In the rows, 128 means zero.
One hidden turn or mirror swaps the rows below in pairs. Which row is each named row swapped with?
The rows were stretched afterwards, more along some directions than others.
Bukib: [151 129 102 137 122  98 152 175 110 135 164 152 137 123 153 143 137 145
 110 105 125 118 100 133 150  82 136 176]
mese: [150 137 103 127 123 113 151 171 112 138 163 157 138 140 147 147 129 148
 112 102 118 110  95 138 142  87 136 162]
tev: [132 144 122 159 116 106 135 122 140 149 161 128 134 129 107 105 132 100
 114 145 140 117 132 163 124 122 116 137]
sul: [150 129 101 108 102 121 106 151 108 158 137 155 116 119 151  97 137 115
 106 140 119 118 155 133 133  99 145 171]
fonur: [155 123 122 109 115 119 124 122 112 115 155 130 150 134 148 115 131  95
 116 103 132  98  98 119 127 122 128 153]
zozi: [128 140 145 148 121  97 113 122 129 118 128 169 140 154 105 126 123 131
 127  85 156 135 127 151 128 142 120 115]
Rodus: [150  87  69  82 143 116  96 120  98 138 103 139 127  96 125 104 180  95
  96 149  89  95 121 123 137  83 140 139]
topa: [122 137  91 102 139 100 147 137 109 104 133 146 113 108 115 127 117 118
  93 133 117 120 142  93 146  95 117 130]
tad: [124 141  97 105 130  97 155 140 117 106 136 143 114  95 121 138 125 133
  93 134 132 122 152  88 148  93 103 138]
gilun: [129 118 114 141 119  79 177 151 129 113 134 145 137 108  97 133 119 137
 128 119 175 136 123 109 134 112 142 139]
bosiv: [160 107  99 123 124 118 108 117 135 131 107 152 125 109 123 124 136 124
  94 110 113 113 126 102 167 100 100 118]
gidu: [145 136  90  86 134 130 115  98 131 125 114 169 125 110  83 108 141  86
 105  91 103  70 108 111 140  78  98 118]
ruro: [160 142 135 168 113 102 147 167 117 131 164 121 141 147 139 141  82 151
 126 126 136 126 142 113 154 121 129 166]
let: [160 107  98 134 125 116 113 113 142 138 123 150 130 118 120 122 134 116
  94 118 124 116 120 121 165 109 102 106]
Doso: [127 118 115 131 137  97  88  95 139 144 117 146 130 145 124 108 150 105
  96 126 113 103 137 146 137 119 113 114]
nuput: [157 109 101 141 139 120 121 118 133 125 129 151 126 116 116 141 123 119
  95 101 133 116 115 110 166 114 105 109]
sonu: [152 151 116 115 113 128 129 103 104 136 161 138 114 164 130 122  98 120
 112 132  97 125  99 105 163 112 128 149]
paz: [157 155 117 124 106 128 121 121 105 141 167 138 117 183 138 113  95 116
 113 127  85 124 100 124 159 112 136 158]
tofo: [149  89  97  99 114 123 123 146 101 137 153 125 134 126 138 126 124 143
  92 150 115  87 137 131 147  99 154 140]
geme: [143  94  72  93 138 106  90 120 111 149 115 147 122  91 119 119 189 100
  94 149 114 112 131 112 138  80 140 150]
bizef: [125 134 115 125 139 105  98  84 133 135 122 146 123 150 119 110 141 115
  91 134 113 107 125 141 148 120 116 107]
ziki: [141 129 100  84 138 133 107 107 134 129  97 159 122 112  90  90 142  83
 109  88  83  73 105 127 136  81 112 113]
vut: [157 135 115 130 117 117 152 176 106 133 173 156 132 144 159 139 129 144
 105  99 111 118  95 141 138  98 137 175]
gufip: [153 118 125 172 106  77 136 163 125 131 146 136 153 145 134 149  95 146
 136 131 151 131 155 107 163 124 147 176]
las: [144 119 126 168 123  98 168 155 121 134 162 110 148 154 130 164  88 145
 150 138 153 140 123 134 156 144 137 150]
nud: [164 105  92 122 125 113 115 116 132 122 112 152 119 108 129 127 129 131
  93 110 132 106 126  98 171 103 100 113]
Pak: [130 144 124  88 128 146 144 122 116 108 146 119 122 160 148 118 112 125
  89 103 105 102  79 165 149 126  98  99]
nifut: [120 124 116 112 147 106 130 120 133 146 135 150 128 165 106 127 144  99
 125 142 163 149 110 150 132 136 142 115]
zinu: [150 117  94 107 103 115 103 159 106 150 124 160 119 120 152  96 139 120
 105 137 118 109 164 138 131 100 156 168]
sose: [157 127 112 124 126 136 112 112 137 141 141 153 123 141 116 130 118 123
  88 117 118 119 106 117 166 117 111 112]
pedup: [123 117 115 113 147  92 120 109 145 146 119 151 142 157 106 134 158  81
 125 139 163 136 118 148 133 138 145 112]
vez: [117 150  97 121 135 102 156 130 116 105 154 154 111 106 100 154 108 137
  81 118 132 126 138  94 146  98 103 128]
Kota: [126 136  97 106 108 125 128 132 110 145 177 138 115 136 124 133 128 170
  83 139 140 102 139 117 154  86 136 136]
Bute: [154 105  73  91 140 115  90 121 105 147 123 147 123 103 126 107 179  99
  92 152  96 106 121 120 137  81 152 144]
Mek: [121 113  99 138 120  83 146 130 140 124 127 151 127 111  86 130 132 123
 110 127 176 140 138 111 128 116 161 136]
miba: [154  91  74  84 143 112  85 125 105 148 109 147 127  99 134 108 181  97
  93 157  99  93 129 119 140  86 151 144]
kemid: [134 102 123 151 118 110  89 121 159 151  94 136 122 135 113 113 150 110
 138 104 142 109 124 152 129 137 131 128]
Tur: [133 137 107 118 110 132 137 124 111 131 178 119 123 140 126 128 110 135
  82 132 120  86 128 111 161 103 128 138]
kuga: [133 132 120 134 147 104 109  81 139 134 123 146 130 150 113 113 129 110
 105 110 109 104 108 144 149 113 101  99]
tedo: [127 134 121 139 108  86 148 155 134 120 149 152 134 124 108 125 119 130
  99 113 163 139 143 116 126 122 160 150]
Siv: [148 149 107 115 120 121 128 108  98 133 172 140 120 182 132 123  91 116
  94 128 105 120  98 117 165 112 136 147]
dis: [134 132  89  91 142 130 106  94 137 123 102 165 116 109  82 104 140  88
 109  82  99  72 108 111 145  79 101 109]
rekub: [143 127 107 154 133 116 121 104 148 144 135 135 140 125  92 108 120  78
 126 136 122  98 116 166 126 123 123 107]
ridus: [150 124 117 156 127  97 147 149 117 134 154 115 153 147 131 149  90 134
 147 131 133 116 128 107 165 125 134 157]
zitu: [145 104  88 109 117 119 127 147 119 147 164 144 132 120 135 125 126 147
  73 149 129  88 140 108 153  75 152 146]
Norum: [151 120 117 159 119  91 157 165 117 139 157 134 156 149 128 149  90 154
 144 130 144 130 128 121 157 126 145 152]
Pib: [129 128 119 154 110  83 142 143 144 125 140 153 130 115  97 123 125 118
 116 123 173 139 145 122 121 119 155 135]
kasi: [135 114 116 165 113 113 100 116 155 149  87 139 114 123 107  99 138 111
 143  98 136 113 121 143 132 129 123 122]
danav: [129 142 126  94 121 148 143 134 111 105 145 112 119 153 156 111 114 126
  96 105  99 101  86 163 145 131  97 107]
fibi: [118 167 113 119 129 107 151 122 130 127 159 159 128 127 102 140 106 118
  97 132 128 125 133 105 139 104 113 120]
buvuv: [111 151 114 156 114 144 112  77 158 147 150 119 126 144 109 133 126  94
 149 133 102 126  96 124 161 116  81 114]
mifav: [152 127 115 152 116 102 161 161 110 134 164 125 141 152 131 151  91 165
 131 133 141 123 128 111 168 114 140 155]
Mas: [112 138 114 156 121 143 119  83 156 138 139 118 121 134 105 142 125 104
 153 130 101 129  91 125 162 117  74 110]
bur: [155 123 103 125 133 109 150 174 104 129 163 155 136 134 149 143 131 145
 105 112 113 112  94 135 149  85 140 173]
bipo: [171 111 102 115 126 127 115 121 124 128 124 154 122 116 131 115 128 124
  81 106 106  97 115 113 165 102  99 117]
Losa: [154 160 113 119 114 127 121 109 105 133 168 147 123 180 139 120  92 109
 102 122 104 118 102 109 163 109 139 147]
veg: [134 125 108 129 109  89 154 145 122 118 146 146 125 112 103 134 119 126
  99 112 172 129 141 107 128 117 161 151]
seb: [149 136 104 130 133 106 163 171 109 133 164 160 141 140 146 138 126 133
 115  99 112 120  89 141 143  89 135 165]
tasi: [115 116 119 113 139  95 128 118 140 147 122 151 142 162 104 120 154  88
 137 137 165 143 119 150 126 137 155 106]
mav: [130 115 100 142 114  80 162 150 135 127 133 158 133 107  99 140 132 146
 104 125 195 139 144 109 124 104 161 130]
bifu: [121 142 106 113 130  95 147 130 132 116 126 154 123  95 108 132 128 122
  97 120 122 119 143  98 138  92  94 122]
sop: [124 145 142 163 119  90 107 108 137 122 132 171 137 144  98 121 122 130
 124  91 164 136 128 135 141 132 116 120]
rep: [153 104  88 129 131 110 106 115 129 129 113 152 121 129 125 124 131 120
  95 119 131 116 129 103 175 111 115 114]
Ronud: [118 116  97 109 124 117 140 157 104 109 106 108 133 119 138 137 126 119
 136 135  95 103 136 117 139 102 161 153]
mog: [128 134 141 150 121  93 115 123 128 115 124 163 130 137 103 115 119 142
 123  86 153 137 127 144 141 126 121 122]
Vav: [135 126  89  79 146 139 106  97 133 128 106 162 114 117  82  97 138  91
 111  92  91  72 100 123 141  81 105 104]
nitu: [109 139 123 161 108 132 113  91 161 154 138 122 129 141 111 136 128 109
 152 138 105 135 105 133 154 120  88 116]
Suvi: [127 152 152 155 114 113 110 117 138 123 132 160 128 147 105 110 118 128
 127  84 145 139 121 146 130 135 118 119]
kizat: [133 152 119 159 126 114 124 108 139 140 152 132 138 125  89 105 110 105
 118 148 134 115 128 142 138 113 100 119]
sadas: [122 144 101  97 126 102 151 140 113 114 151 148 116 101 113 129 117 134
  81 131 116 115 152  93 143  88 104 132]
gid: [124 133 100 121 120 120 152 133 106 116 118 113 136 121 124 131 120 115
 152 134 100 106 119 113 138 101 151 151]
lar: [127 133 115 126 144  97  97  90 139 146 130 153 128 155 115 114 145 123
  95 123 126 108 126 143 145 116 118 100]
Lidab: [124 131 105 129 128 117 153 139 116 129 120 117 142 130 128 138 123 102
 154 146 110 111 127 123 140 108 180 155]
Vip: [128 124 127 150 113 124  95 103 153 145 110 129 106 139  97 123 130 122
 133 107 139 114 105 143 138 144 118 116]
gele: [154 142 120 151 128 132 119 122 142 146 156 133 130 129 116  94 127  93
 121 127 115 105 104 172 125 109 119 117]
zalaz: [116 138 135 160 115 143 123  85 161 143 152 120 128 148 111 142 118 108
 150 135 109 132  98 134 155 130  71 111]
kodu: [123 117 100 103 112 134 133 134 108 140 173 112 117 126 126 137 124 148
  87 154 121 101 138 110 156 105 138 147]
zut: [135 107 103 152 131 114 123 124 138 147 138 133 131 120  93 118 127  96
 130 162 132 117 132 164 123 123 138 119]
Rigu: [116 139 106 115 126  95 142 132 125 117 141 152 126 106 114 142 130 126
  91 142 132 126 156 107 138 105 105 127]
Piri: [125 137 142 144 117 102  99 117 130 117 130 167 131 150 105 120 120 132
 115  81 146 140 126 138 140 137 116 119]
lofo: [123 108 110 116 150  96 123 120 129 149 132 145 140 157 109 122 149  78
 125 150 161 147 119 151 131 137 156 124]
Fani: [138 112 109 131 133  88 137 138 118 146 143 151 147 165 123 141 131 144
 133 140 164 129 135 155 133 131 138 168]

bifu is swapped with bosiv
Piri is swapped with seb
Mas is swapped with dis
gid is swapped with kemid
buvuv is swapped with Vav
tev is swapped with tofo
Doso is swapped with Rodus
Fani is swapped with fonur
Pak is swapped with sul
nitu is swapped with ziki

